In the data rows, zero lies at 7.5, halfway between 7 and 8.
Here are some points, one per row:
tensor([ 8,  5,  8, 10,  8,  6,  8,  4, 10,  9,  6,  6,  7,  9,  9,  3, 11,  8,
        11, 10, 11, 10,  5,  3, 10,  3, 10,  9,  7,  7,  5,  7,  8,  9,  8,  9,
        10, 15])
tensor([13, 10,  5,  7,  9,  9,  8,  6,  4,  6,  8,  6,  8,  6,  8,  8,  4,  9,
         9, 10,  6, 10, 11,  8,  5,  8,  6, 11,  5,  6,  5,  8, 10, 11, 11,  8,
         9, 10])
tensor([11,  2,  8,  8,  8,  3,  8,  8,  9, 10,  7,  7, 10,  7,  7,  0,  4,  9,
        11,  6,  9,  7,  5,  3, 11,  9, 10,  8,  8,  9,  8,  4,  6,  2,  4,  8,
         9, 12])
tensor([ 1,  8,  6,  8,  4,  7,  5,  6,  8,  4,  8, 11,  6, 10,  6,  9, 10,  7,
        10,  4,  4,  9,  8,  8,  7,  9, 12,  5,  7,  9,  9,  7,  6,  8,  9,  6,
         6,  8])
tensor([ 9,  4,  9,  6,  6,  9,  7, 12,  9,  9,  7,  8, 12,  8,  7,  5,  6,  9,
         8,  2,  6,  2,  4,  5,  9,  9,  5, 15, 10, 14, 14,  8,  5,  7,  5, 12,
        14, 11])
tensor([ 9, 11,  8,  6,  5,  8,  6,  7,  8,  8,  9,  7,  8,  8,  9, 12,  7,  9,
         4,  9,  5,  5,  6,  7,  9,  7,  6,  9,  6,  9,  8,  9,  5,  5,  9,  8,
         6,  7])
tensor([ 8,  7, 11,  9,  7,  9,  6,  7,  8,  7,  9,  5, 12,  8,  8,  8,  6,  8,
         3,  6,  6,  7,  8,  8, 10,  6,  6, 12,  5,  5,  8,  5,  6,  2, 12, 11,
         9,  5])
tensor([ 8,  7,  3,  9,  9, 11,  7,  7,  8,  3,  5,  3,  6,  5,  7,  7,  3,  8,
         6,  7, 10,  7, 10, 11,  6,  5,  9, 12,  8,  9,  6,  5, 10,  6,  5,  8,
         7,  5])
tensor([ 8,  6,  9, 10,  7, 12,  7,  8,  7,  5,  8,  5,  8,  7,  7, 10, 10, 12,
         9,  9,  2,  9,  7,  9,  6,  6,  5,  8,  7,  8,  3,  5,  8,  8, 11, 11,
         8,  8])
tensor([ 7,  8,  8,  9,  5,  7,  3,  7,  7, 13, 10, 11,  9,  8,  9, 11,  9,  1,
         7,  8,  6,  9,  9,  5,  5,  7,  8,  6, 11,  9, 11, 10,  7,  6,  7,  5,
         6,  8])
tensor([ 6,  8,  6,  8,  6,  3,  8,  9,  8,  9,  9,  9,  6, 10,  7,  6, 10,  5,
        10, 10, 11, 12,  7,  9,  8,  9,  8,  6,  9,  6,  6,  9,  5,  6,  5,  8,
         4,  2])
tensor([ 5, 11,  9,  7,  8,  5,  7,  8, 10, 11,  8,  8,  8,  8, 11, 14,  9,  6,
         7,  7,  9,  4, 10,  9,  4, 10, 11,  2,  5,  7,  7,  7,  8,  8, 12, 12,
         6,  7])
tensor([ 6, 11,  7,  7,  5,  5,  6,  9,  3,  9,  8,  9,  9,  8,  8,  9,  9,  5,
         8,  4, 12,  9,  6, 10,  7,  8, 10,  3,  8,  5,  8,  9,  5,  6,  7,  5,
         8, 10])
tensor([ 7,  8,  8,  5,  6, 10, 12,  5,  9,  9, 11,  8,  7, 10,  7,  9, 11,  8,
         7,  8,  7,  6, 10, 10,  6,  9,  9,  3,  5,  6,  9,  7,  6,  8, 11,  5,
         4,  7])
tensor([ 8,  7,  7,  3,  9,  8,  9, 10, 10,  4,  7,  9, 10,  7,  6,  5,  8,  4,
         6,  3,  9,  0,  7,  6,  7, 10,  4, 12,  9, 13, 10,  5,  7,  9,  5,  5,
        14,  3])
tensor([10,  7,  4, 11, 10,  6,  8,  6,  8,  3,  8, 10,  0, 11,  5,  4, 10,  7,
         9,  9, 10,  9,  9,  7, 10,  4,  8,  4, 10,  3,  6, 11, 11,  7,  2,  7,
         6, 11])
tensor([ 9,  8,  4,  5,  6, 13,  9,  8,  4,  5,  8,  6,  7,  4,  6,  7,  2,  8,
         5,  9,  7,  9, 12,  7,  5,  9,  6,  8,  5,  8,  5, 11,  8, 12,  7,  9,
         7,  6])
tensor([ 9,  4, 12,  5,  7,  9,  9,  6,  7, 10,  6,  8,  6,  5, 11,  8,  7, 11,
        15,  2,  8,  9,  0,  2, 11,  6,  4, 11,  6, 11, 10, 10,  8,  9,  4,  7,
         9,  9])
tensor([ 7,  9,  5,  4,  5, 10,  6,  4,  4,  8,  9,  8, 10,  7,  9,  8,  4,  6,
         1,  6,  7,  6, 10, 13,  8, 10,  6,  9,  9,  5,  7,  9, 10,  8,  9,  6,
         8,  7])
tensor([ 9,  8,  4,  6, 10, 10,  5, 11,  7,  7,  9,  2,  5,  5,  6, 10,  5, 10,
         4,  9,  9,  7,  9,  8,  6,  5,  9,  8,  9, 10,  4, 10, 10,  8, 10,  8,
         4,  6])
tensor([ 5,  5,  4, 12, 10,  1,  7,  7, 15,  8,  4,  9,  4, 11,  7,  5,  7,  7,
         9,  6,  7, 11,  6,  6,  6,  7, 10,  3,  9,  0,  9,  9,  8,  9,  5,  8,
         8,  8])
tensor([12,  7,  9,  7,  7, 10,  5,  5,  9,  8,  9,  5,  9,  4,  7, 10,  5,  8,
         4, 12,  2,  7,  6,  7,  7,  6,  6, 10,  5, 12,  5,  8,  7,  6,  7,  7,
        12, 10])
tensor([ 4, 10, 10,  0,  6, 15, 10, 13,  7,  6,  6,  5,  6, 10,  4, 11,  5,  3,
         8,  4,  9,  7,  9,  6, 10, 12,  3,  9,  9,  8,  8, 10, 11, 10,  3,  4,
         8,  3])
tensor([ 9,  3, 11, 12,  6,  4,  3,  4, 12, 10,  6,  4,  8,  7,  6,  3,  7, 11,
        11,  4, 11,  9,  5,  1, 11,  6, 11, 11,  8,  8, 10,  3,  9,  5, 10,  9,
        10, 10])
tensor([ 5, 10,  6,  8, 14,  2, 11, 10,  2,  4,  2,  7,  8, 12,  9,  8, 11,  1,
         3,  8,  8,  9, 13, 10,  7,  7,  5,  3,  9,  2,  7,  6,  6,  8,  7,  4,
         1,  6])
tensor([ 4,  9,  8,  2,  9,  9,  6,  6,  8,  9,  8, 10,  7,  6,  6, 12,  7, 10,
         9,  9,  7,  8,  6, 10,  7, 10,  7,  8,  6,  7, 10,  6,  8, 10,  9,  6,
         8,  7])
tensor([ 3, 10,  7,  5,  5,  9, 10, 11,  8,  7, 12,  9,  9,  7, 10,  7, 10,  8,
         9, 11,  8,  4,  7, 12,  6, 13,  6,  5,  8,  5,  9,  7,  6,  8,  7,  2,
         2,  4])
tensor([11,  5,  9,  7,  8,  7, 12,  5,  8,  9,  5,  8,  8,  6,  8,  5,  6, 11,
         8,  7,  8,  7,  2,  3, 10,  7,  5,  9,  8, 12, 13,  4,  5,  5,  6,  8,
        15,  9])
tensor([11, 10, 14,  7,  8,  8, 10,  8,  5,  9,  9,  6,  9,  6,  5,  9,  6,  9,
         6, 12,  3,  5,  5, 10,  7,  5,  7, 10, 10,  6,  6,  8,  6, 12,  9,  4,
         7,  8])
tensor([ 8,  8,  9, 12,  6,  9, 10,  3,  4,  7,  4,  9,  6,  2,  4,  8,  7,  7,
         5, 10,  3,  5,  8, 10,  2,  4,  7,  9,  6, 10,  3, 10,  7,  6, 10, 11,
         8, 10])
tensor([ 5, 11,  1, 13, 14,  1,  6,  9,  8,  7,  6,  9,  7,  9, 10,  7, 12,  8,
         5, 10,  8,  9, 14, 10,  8, 11, 10,  3,  8,  7,  6,  6,  8,  7,  5,  5,
         6,  3])
tensor([ 7,  4, 11, 13,  8,  5,  5, 10,  8,  7,  8, 10,  7,  8,  8,  2,  8,  7,
        10,  8, 10, 12,  7,  5,  7,  3, 10,  3,  7,  5,  4,  4, 10,  8, 10, 14,
         4,  8])
Along one direction, these points spread out more than along any other. Take the direction at right angles to it along which they spread out most. Then take the direction at right angles to both along which they spread out most. Go by this last direction. Where along it does each point below lie, from 0 to 99? The average is 50, and the first point in the table lies past the average. One standard deviation of the points above along it is 16.
tensor([ 7,  8,  8,  9,  5,  7,  3,  7,  7, 13, 10, 11,  9,  8,  9, 11,  9,  1,
         7,  8,  6,  9,  9,  5,  5,  7,  8,  6, 11,  9, 11, 10,  7,  6,  7,  5,
         6,  8]) ~ 40
tensor([ 5, 11,  1, 13, 14,  1,  6,  9,  8,  7,  6,  9,  7,  9, 10,  7, 12,  8,
         5, 10,  8,  9, 14, 10,  8, 11, 10,  3,  8,  7,  6,  6,  8,  7,  5,  5,
         6,  3]) ~ 46
tensor([ 9,  8,  4,  5,  6, 13,  9,  8,  4,  5,  8,  6,  7,  4,  6,  7,  2,  8,
         5,  9,  7,  9, 12,  7,  5,  9,  6,  8,  5,  8,  5, 11,  8, 12,  7,  9,
         7,  6]) ~ 64
tensor([ 6,  8,  6,  8,  6,  3,  8,  9,  8,  9,  9,  9,  6, 10,  7,  6, 10,  5,
        10, 10, 11, 12,  7,  9,  8,  9,  8,  6,  9,  6,  6,  9,  5,  6,  5,  8,
         4,  2]) ~ 38
tensor([ 1,  8,  6,  8,  4,  7,  5,  6,  8,  4,  8, 11,  6, 10,  6,  9, 10,  7,
        10,  4,  4,  9,  8,  8,  7,  9, 12,  5,  7,  9,  9,  7,  6,  8,  9,  6,
         6,  8]) ~ 40
tensor([ 7,  8,  8,  5,  6, 10, 12,  5,  9,  9, 11,  8,  7, 10,  7,  9, 11,  8,
         7,  8,  7,  6, 10, 10,  6,  9,  9,  3,  5,  6,  9,  7,  6,  8, 11,  5,
         4,  7]) ~ 46
tensor([ 9,  4, 12,  5,  7,  9,  9,  6,  7, 10,  6,  8,  6,  5, 11,  8,  7, 11,
        15,  2,  8,  9,  0,  2, 11,  6,  4, 11,  6, 11, 10, 10,  8,  9,  4,  7,
         9,  9]) ~ 35
tensor([ 4,  9,  8,  2,  9,  9,  6,  6,  8,  9,  8, 10,  7,  6,  6, 12,  7, 10,
         9,  9,  7,  8,  6, 10,  7, 10,  7,  8,  6,  7, 10,  6,  8, 10,  9,  6,
         8,  7]) ~ 43
tensor([ 9,  8,  4,  6, 10, 10,  5, 11,  7,  7,  9,  2,  5,  5,  6, 10,  5, 10,
         4,  9,  9,  7,  9,  8,  6,  5,  9,  8,  9, 10,  4, 10, 10,  8, 10,  8,
         4,  6]) ~ 68
tensor([ 8,  7, 11,  9,  7,  9,  6,  7,  8,  7,  9,  5, 12,  8,  8,  8,  6,  8,
         3,  6,  6,  7,  8,  8, 10,  6,  6, 12,  5,  5,  8,  5,  6,  2, 12, 11,
         9,  5]) ~ 60
